Rotation paths and how fast each direction turns (deg/step)
Each turn is a multiple of 5 degrees from 10 to 175, or 0.
Each row of a path follows its step; steps can be skipped.

step 0: [ 11  -2 -11  24   2   2 -27  17  -6  26  -3 -12   2  -6  23 -12 -46   8
 -33  39 -34 -18  -7  20  28  -8  56  -7 -14 -34  -1  18 -10  22  -3   5
 -17 -29  38  17 -26 -11 -26 -22 -21  22  27  17  -8]
step 1: [-33 -36 -33  -8 -21 -13  23  29 -20   9  31  12 -29  -3  30 -21  14   4
  14 -16  15  17 -15 -12   1  10  -8 -32  21 -30 -30   4 -27  16  -2 -39
 -20 -28  22   8  -3   2 -57  21  -2 -12   6  -5  25]
step 2: [ 11   2   8   9  17  17 -16 -22 -15  27  -5  -1  16  43 -40  -5  11  12
  21  -8  28  -3  39 -35   6 -17 -28 -13 -24 -12 -32  40 -15   6  16  -1
 -49  20   5  35  -3 -28 -24  16 -15  -1  33 -13  14]
step 3: [  3 -44   2  41  27  14  10  -8  -3 -23 -11  25 -18  19  -3  27  16  31
 -28  20  -5  22 -15  15  16  10  -8  -1  33  23 -26  -1   7 -16 -50  11
 -10   5 -10  29 -12 -36  28  34 -21  -1  34  24   4]
step 4: [  7  25  -4  25  36   6 -37 -29  19  19  -1  -8 -19  -4   9 -35 -14  10
   2 -26  12  -5 -19  -7  -3  21  10  14  17   0 -21  -9  -3 -34 -40  13
   4 -38  59 -20 -15  12  -8 -26  -7  33  42  14  18]
step 5: [ -3  -8  -6  39   1 -25  -6 -10 -42   7  27 -30 -24 -24  23 -18  11  -7
  -6   7  31   5   5 -17   7  -7   2  44   2 -15 -14   7 -43  60 -11   8
  13 -18 -14  -7 -26  -3 -17  30  32  24  -9  26  21]
step 6: [-12  13 -23 -31  33 -13   1   6  13  16  29  -7 -43  10   2  23  34  16
  -2   4  20  -1  45 -23  16 -64   6  -4  11  27  -7   5 -16  -5 -17  21
 -36  -6  -9  24 -29  21 -22 -12   7 -21   2 -34  15]
step 7: [  8 -27   0   0  -1  -8 -63  33  53   9   3  32   8  34  -2 -15  11  19
 -48  13  11  -4   7 -12 -24 -21   4  33   2 -12  -9  13   2  25 -36  -2
  -5  -2  -1  36  12 -25  17  19 -17  -8   8   4 -33]
step 8: [ 19 -43 -27   1 -29  13 -14   9  15  -1  -7 -44 -15  19   4   2 -25   1
  -7  21  16 -42  -4 -10  13   3  -8 -13  31  32 -41  -5  -7 -23 -19 -30
 -10 -51  33  -3   2   3  26   1 -15  36 -21  12  15]
step 9: [  8  34 -18  12  -9  -2  11 -25 -20  43  -3 -51  -1  17  36 -25 -24  -5
  -3   5  20  46 -10 -14   2   5  17  14   9 -27 -36  18   1   7 -29 -22
 -44  16 -13  20  14  37  -9  14  -1  23 -12  13 -22]
Directions:
[ -5  -2   2  -5  -1 -10   0   8   0  -6   0   2   5  -1   1   2   5  -1
  11   2  -5   4  -2  -3   1   7   7  13  -4  -5   5   9   0   1   3   0
 -10 -17   1  13  -7   1   5  -7  12  -5   2  -7   8] -> 70
[ -6   7   6  13   3  -5  -7   6 -12   1   6  -6 -16   8   3   7  -5  -5
   0  -4  -1   1  -4  14  -5   2   6  -3  -3  -3   3   1  -8   2   2  -8
  -6   4   8  -8  -2   6  -1  -3   8   1  -6  -4  -4] -> 80
[ 10   8  -5  -9 -11 -12   0   3   5  -3  -1   1  -9  -2   1   2  10   5
  -1   4  -2  -3   3   9   2  -6   2   2  -4  12   9   4  -7  15   0   2
   2  -2   8  -1  10   0 -10  -3  -3   2   8   7  -4] -> 55
[  8   4   0   7   3  -6   6   0   0  -7   2 -12   8   4   2   6  12   3
   1  -1  -2  -7   5   3  -2  10 -14   5   0  -1  -6   4   8 -12  -4 -13
  -8  -4   3   0   7  -5   1   5  -6  -3   0   1 -11] -> 65
[ 8 -3  0  5  2  7 12 -5 -1  6 -3  3  1 -5 -3  3 -1  4  8 -3 -1  3 -8  8
 -3 -3  1 12 -4  6 -9 16 -1 -6 -8  3 12  4  1 -5 -1 12  2 -2 13  3  7  1
 -4] -> 60
